In the data rows, the value 128 means zero.
Here is a table of points, one per row:
[156 148 120 185  91 110  93 142 120 116 106 176 180 156 127 125 136 134
 133 129 127 102 122 117 126 118 172  85 135 156 154 137]
[147 128 114 129 138 139 131 139 107 120 184 127 116 142 152 112 168 125
 139 140 130 147 105 174  99 149 126  78 118 110 173 107]
[ 96 132  98 116 119 181 104 124 150 130 120 111 144 180  94 105 137 142
 151  77 131 136 132 156  97  74 103 101 150 125  85 114]
[133 129 148 140 112  99 132 113 123 116 126  97  79 126 128 125 177 148
 113  95 142 119 182 126 105  92 159 141  86 146 109 114]
[117 150 126 131 102 142 111 102 110 130 129 143 154 135 109 152 131 176
 124 139 187 129 137 148 148 180 146 133 107 115 125 129]
[139 103 180 191 155 151 138 124 146 128 138 113 126 137 131 167 140 136
 110 128 138  99 170 116 121 163 107 102  97 123 107  95]
[105 136 163 106 117  84 129 132 109 123 119 103 118 127 140 110 120 134
 106 182  67  82 123 127 113 121 119 151 137 176 118  88]
[154  99 111 114 116 151 161 132 140 164 155  90 174 124 120 127 111 116
 165 168 140 150 164  83 147 130 141 133 125 113 128 127]
[153 113  94 139 160 132 138  91 131 140 114 113 143 163 151 140 159 156
 111 137 133 150 114 161 162 170 117 156 159 156 125  99]
[ 95  97 134 132  98 118 156 117 166 113 150 121 101  85 190 127 158  98
 113 149 133 145 138 156 161 143 111 109 155  91 137 177]
[160 143  85 133 149 121 106 157 165 182 120 100 112 146 147 104 106 151
 109 145 109 154 144 157 130 113 139 123 138  97 158 119]
[174 135 123 133 135 168 124 129 142  91 144  87 158 128 166 102 147  89
  54 117 103  95  88 132 169 114  49 205  66 165 170 122]
[105 105 144 176  90 107 143  89 144 134 139 144 162 118 136 102 176 126
 145 107 119 181 109  68 103  98 102 145 120 138 151 112]
[143 142 113 144 124 118 126 100 104 147 123 151 155 124  96 152 147 120
 163 162 131 102 169 164 129 126 166 105 128 118 136 118]
[ 88  87 155 131 138 140 126 119 130 168 135 160 136 143 133 134 103 105
 125 163 139 127  90 128 157 126 123 159  89  68 103 153]
[141 122 126 180 128 170 180 129 102 112  78 128 114 125 135 138  93 103
 138 114 122 121 142 159 166  97 132 144 158 118 123 138]
[107 112 136 107 132  91 147 146 154 109 154 166 165 147 132 107  99 130
 136 126 130 134 163 138 183 102 119 116 121 138 132 170]
[142 169 107 153 132 125 126 117 107 161 127 141 141 136 148 104 168 107
  77 133 151 128 122 122 179 119 120 117 121 144 156  97]
[114 102 155 113 162 116 122 143 117 186  82  96 140 130  84 128 120 121
 104 134 182 131 115 140  86 122 118 122 178 159 145 137]
[158 125 137 135  98 104 176 171 103  89 113 109 124 162 123 146  86 121
 182 130 122 115 118 140 158 133  78  97 113 112  77  81]
[174 103 127 113 131 139 129 192 118 115 158 123 128 149 157 105 135 193
  92 108 122 159  88 137  89 142 123 165 155  91 155 106]
[108 152 118 150 123 128 109 124 103 142 146 132 142  89 118  75 125 118
  76 123 134 148 124 168 151 139 146  99 111 122  80  82]
[ 95  96 100 116 105 108 154 121 140 128 143 144 145 131 137 123 159 113
 166 139 170  69 121 148 145  90 141 163 138 119 110 140]
[118  90 144  90 125 146 139 118 168 102 130 133 124 119  99 124 132 137
 108 128 155 134 112 128 152  66 136 119 133 105 132 132]
[126 127 138 139  87 135 133 156 182 137 153 127 138  90 141 112 142 126
 160 159 162 152 123 127 143 121  90 133 153 135  89 158]
[115 151 118 123 147 148 118 100 124 119  97 127 140 156 159 173 152 128
 119 147  99 109 137 126  99 118 148 130 122 129 106 143]
[177 125  75 107 189  94 132 116  97  94 146 134 110 126 140  66 133 180
 133 144 131 142 120 101 130 143 124 188 158 112 117 118]
[ 86 107  95 134 121 144 130 116  88 129  65 157 120 124 144  96 126 136
 106 173 114 183 161 138 109 116 104 105 125 102 118 127]
[101 125  81 131 101 132  92 147 140 122 122 153 127 133  73 136 119 101
 128 131  85 127 136 163  99 165  98 124 109 148 117 116]
[102  91 164 116 154 137 115 132 138 116 142 133 141  99 109 126 109 112
 138 160 138 138  93 138 165 136 163 123 124 124 132 131]
[110 112 125 120 125 113 160 139 169 143 141 155 135  90 127  99 112 126
 150 138 131 103 105 113 168 136 130 121 113 129 120 101]
[131 134 157 108 153 112 106 157 126  99 158 140 109 171 128 177 222 123
 156 129 120 170 114 102 151  91 125 130  97 154  75 114]
[103 144 125 144 149 143 131 119 107 122 140 122 137 137 142 126 107  91
 148 120  95 155 160 118 125 127 143 102 112 117 129 153]
[170 130 175 131 153 115  84 120 115 120 104 148 138 134 112 128 143 123
 151 165 116 158 152 151 127 126 163 132  84 144 106 139]
[ 91 127 125  86 122  92 121 124 122 116 125 129 175 139 144 170  89 143
  76 108 154 132 154 135 102 171 126 125 136 117 124  98]
[171 146 123 106 102 144 134 161  79 130 118 145 119  94 144 167 135 106
 139 110 102 122 142 124 140 119 110 123 143 100 107 114]
[ 87 141 120 203 176 145 116 176 182 139 148 139 100 146 109 140 167 116
 119 118 116 139 154  69 100 132 144 139 142 103 113  87]
[151 120 130 166 143 116 129 134 124 118 107 173 142  59  99 175  92 122
 114 103 118 129  72 109 132 114 104 132 125 134 116 136]
[107 161 175 136  79 143 130 112  87 171 139 144 113 115 105 135 115 146
 165 122 133 144 119 163 132 164  84 144 151 131 149  97]
[158 101 143 117  94 136 124  86 195 112 151 138 145 112 107  98 104 116
 137 128 137 154 110  94 131  95 174 131 134 120 137 146]
[ 79  83 124 131 108 118 115 147 130 152 134  91 142  93 151 128  94 121
 125  97 123 155 115 129 168 115 152 162 114 176 117 119]
[151 179 124 132 126 133 121  90 115 151 138 117  92 145 153 105  97 143
 130 146 103 120  67 142 143 112 155 107 139 127 116 114]
[ 94 114 135 106 112 132  96 135 114 107 121 102 107 166 106 134 125 154
 105 176 118 108  91 103 125 145 122 153 172 160 155 170]
[121 160 162 130 114 100 113 152 166  98  89 116 118  99 129 145 151 124
 139 121 112 115 167  78 135 149 115 122 102  97 136 137]
[ 92 117 126 105 119 129 125 120 108 158 132 133 119 143 135 131 136 135
 119  88 132 121 155 108 123 159 156 114 146 132 138 153]
[155 127 135 133  60 102  88 103  98  96 117  94 138 140 121 136 128  99
 123 171 123 127 137 146 122 127 129 130 160  89 131 112]
[ 96 169 147 115 131 115 140 116  87 138 159 146 135 144  78 135 124 110
 101 149 136 140 112 142 122 133 127 176 136 107 199 142]
[132 117 140 130 117  90 137 111 176 141 142 155 119 108 156 166 109 128
 108 162 149 113 108 147 120  93 151 124 127 125 134 117]
[156 158 125  62 108 145  89 149 132 146  88 139  80 101 126 142 143 154
 144 133 117 161 129 116 133  83 140 109 114 128 148  99]
[106 157 178 170 142 108 148 159 169 125 136 121 114 168 116 160 135 125
 170  82 125 142 139 142 138 115 146 145 120 144 163 121]
[128 110 111 111 138 160 146 115 123 118 168 136 132 127 141 161 105 117
  78 156 118 103 153 119  48 114 129 111 148 165 163 123]
[139  87 150 123 111 141  96 136 141 149 130 181 158 115 164 111 106  86
 160 103 120 112 143 127 120 136 153 152 127 144 126 109]
[168 131 125 106 194 132 125 152 116 162 161 111 109 150 118 114 110 112
  94 116 108 136 117  97  78 141 109 166 154 102  88 180]
[113  73 119 115 127 109 141 112 160 132 114 148 125 138 145 141 127 133
 155 151  92 129 119  98 158 128 135 108 132 139 140 116]
[120 164 137 109 100 132 114 114 147 136 114 133 103 141 151 102 113 136
 145 155 122 136 143 151 112 108 103  94 136 143 126 129]
[118  93  80 172 189 108  70 152 115 101 179  92  70  77 112  79 102 166
 176  79  76  93 144 108 143 125 139 142 151  61 136 136]
[151 123  96 136 123 139 107 122 104 131 131 129  83 113 129 188 122  77
 153 119 197 146 116 130 129 176 141 128 162 162 150 140]
[148 137 121 143 152 117 142 114 153 112  95  81 188 124  91 109 170  76
 100 138 112  87  78 106 141 152 138 112 146 119 150 113]
[101 186 142 123 127 121 130 135 147  83 149 133  92 137 116 110 110 144
 107 133 140 160 150 100 108 149 126 113 129 144 118 148]
[123 140 124 113  97 137  93 112 130 144  52 138 122 162 178 116 127  95
 148  90 161 117 107  88 136 148 144 114 129 121 115 131]
[158 152 112 159 122  65 105  93 120 127 133  93 171 100 160 138 138 150
 131 123 142 133 107 132 131 130 115 112 151 148 111 137]
[145 122 138 110 128 133 138  98 122 160 126 165  96 150  88 122 128 112
 152  98 108 111 160 102 112 117 104 118 117 111 121 106]
[151 135 122 126 173 128 107 116  87 139 147 112 175  99 138 124 129 153
 152 113 126 147 111 157 127 112  82  77 124 152 162 164]
[145 113 159 110 127 147 156 130 113  88  81 113 129 122 135 189 132 128
 142  87  96 123  88 143 164 121 121  96 132  83 121 123]
[130 136 137 116 149 135 115 150 133  76  80 116 118 140 130  99 110 113
 129 145 180 113 135 117 118 125 113 117 121 165 156  87]
[145 118 110 175 109 163 162  80 130 112 125 140  92 171  85 149  96 164
 144 123 116 120 125 131 155 134 119 115  89 153 102 147]
[118 110 132 135 137 140 144 143 114 115 103 111 139 121 155 152  97  84
 142 138 136 155 120 143  93 144 160 127 119 132 124 154]
[143 156 116 102 108 122 183 132 101 154 145 119 118 104  70 152 116  91
 107  86 118 156 114 133 159 157 162 107 134 144  92 127]
[115 181 150 109 154 173 135 116 135 122 130 160 142 104 140 100 132 136
 154 115 138 118 113 155  89 140 153 123 141 129  84 135]
[157 138 103 122 125  95 151 202 105 138 133 125 121 174 139 126 106 144
 111 136 120 113 125 149  81 138 157 145 134 124 151 162]
[119 104 103 113 138 126 143 118 134 102  87 120 127 100  98 126 142 127
 119  89 128 133 149 147  95 163 134 131  61 149 133 157]
[141 149 106 102 175  77 161  95 162 126 149 123  97 155 130  84 119 148
 123  97 103 117 128 153  79 162 117 174 154 101 157 135]
[142 137 147 115 122 172 152 123 121 106 168 126 166 123 128 124 152 154
  70 139 110  91 136 102 137 141 107 132 172 152 146 139]
[128 128  97 115 147  91 121 109 129 133 140 185 131 104 141 157 113 123
 113 111 170 117 146 114 157  78  94 131 121 137 113 148]
[163  76 147 140 106 121 138 157 113 175 141 133  58 127 102  89 145 127
  99  86 145  92 129 132 121 141 124 126 109 122 120 190]
[125 116 178 124 136 147 120 115 118 113 105 116 128 131 126 123 134 124
 134  95 117 131 181 125 151 127 138 145 147 147  98 130]
[114 159 119 138 127 129  79 125 139 145 154  79  87 131 122 136 117 143
 158 105 146 103 155 112 107 103 120 124  93  57 114 128]
[ 88 145 112 132 119 146 173 122 101 121 113 109 140 126 147 131 116 166
 129 149 131 123 108  96  89 104 133 132 100 145 145 122]
[ 87 134 106  94 136 160 139 151  99 134 145 110 134 120 132 101 127 158
 141 148 148  82 108 113 103 165 144 118 110 153 150 134]
[128 148 119 115 131 165 127 158 156 140  93 121 158 105 121 146 152 163
 133 166 109 120 165 143 139 130 109 154 103 146 143 136]
These points spread out most along one direction. Take the direction at right angles to it along which they spread out most. Then take the direction at right angles to both along which they spread out most. Go by this last direction. For each point below, how far along it does it lie, from 0 to 99? 50 is the average, and the first point above lies past it. One standard deviation of the points above along it is 16.
[168 131 125 106 194 132 125 152 116 162 161 111 109 150 118 114 110 112
  94 116 108 136 117  97  78 141 109 166 154 102  88 180] : 44
[ 92 117 126 105 119 129 125 120 108 158 132 133 119 143 135 131 136 135
 119  88 132 121 155 108 123 159 156 114 146 132 138 153] : 62
[142 137 147 115 122 172 152 123 121 106 168 126 166 123 128 124 152 154
  70 139 110  91 136 102 137 141 107 132 172 152 146 139] : 39
[142 169 107 153 132 125 126 117 107 161 127 141 141 136 148 104 168 107
  77 133 151 128 122 122 179 119 120 117 121 144 156  97] : 48
[143 142 113 144 124 118 126 100 104 147 123 151 155 124  96 152 147 120
 163 162 131 102 169 164 129 126 166 105 128 118 136 118] : 73
[126 127 138 139  87 135 133 156 182 137 153 127 138  90 141 112 142 126
 160 159 162 152 123 127 143 121  90 133 153 135  89 158] : 24
[147 128 114 129 138 139 131 139 107 120 184 127 116 142 152 112 168 125
 139 140 130 147 105 174  99 149 126  78 118 110 173 107] : 60
[107 161 175 136  79 143 130 112  87 171 139 144 113 115 105 135 115 146
 165 122 133 144 119 163 132 164  84 144 151 131 149  97] : 72
[151 123  96 136 123 139 107 122 104 131 131 129  83 113 129 188 122  77
 153 119 197 146 116 130 129 176 141 128 162 162 150 140] : 66
[151 120 130 166 143 116 129 134 124 118 107 173 142  59  99 175  92 122
 114 103 118 129  72 109 132 114 104 132 125 134 116 136] : 34
[131 134 157 108 153 112 106 157 126  99 158 140 109 171 128 177 222 123
 156 129 120 170 114 102 151  91 125 130  97 154  75 114] : 51
[153 113  94 139 160 132 138  91 131 140 114 113 143 163 151 140 159 156
 111 137 133 150 114 161 162 170 117 156 159 156 125  99] : 49
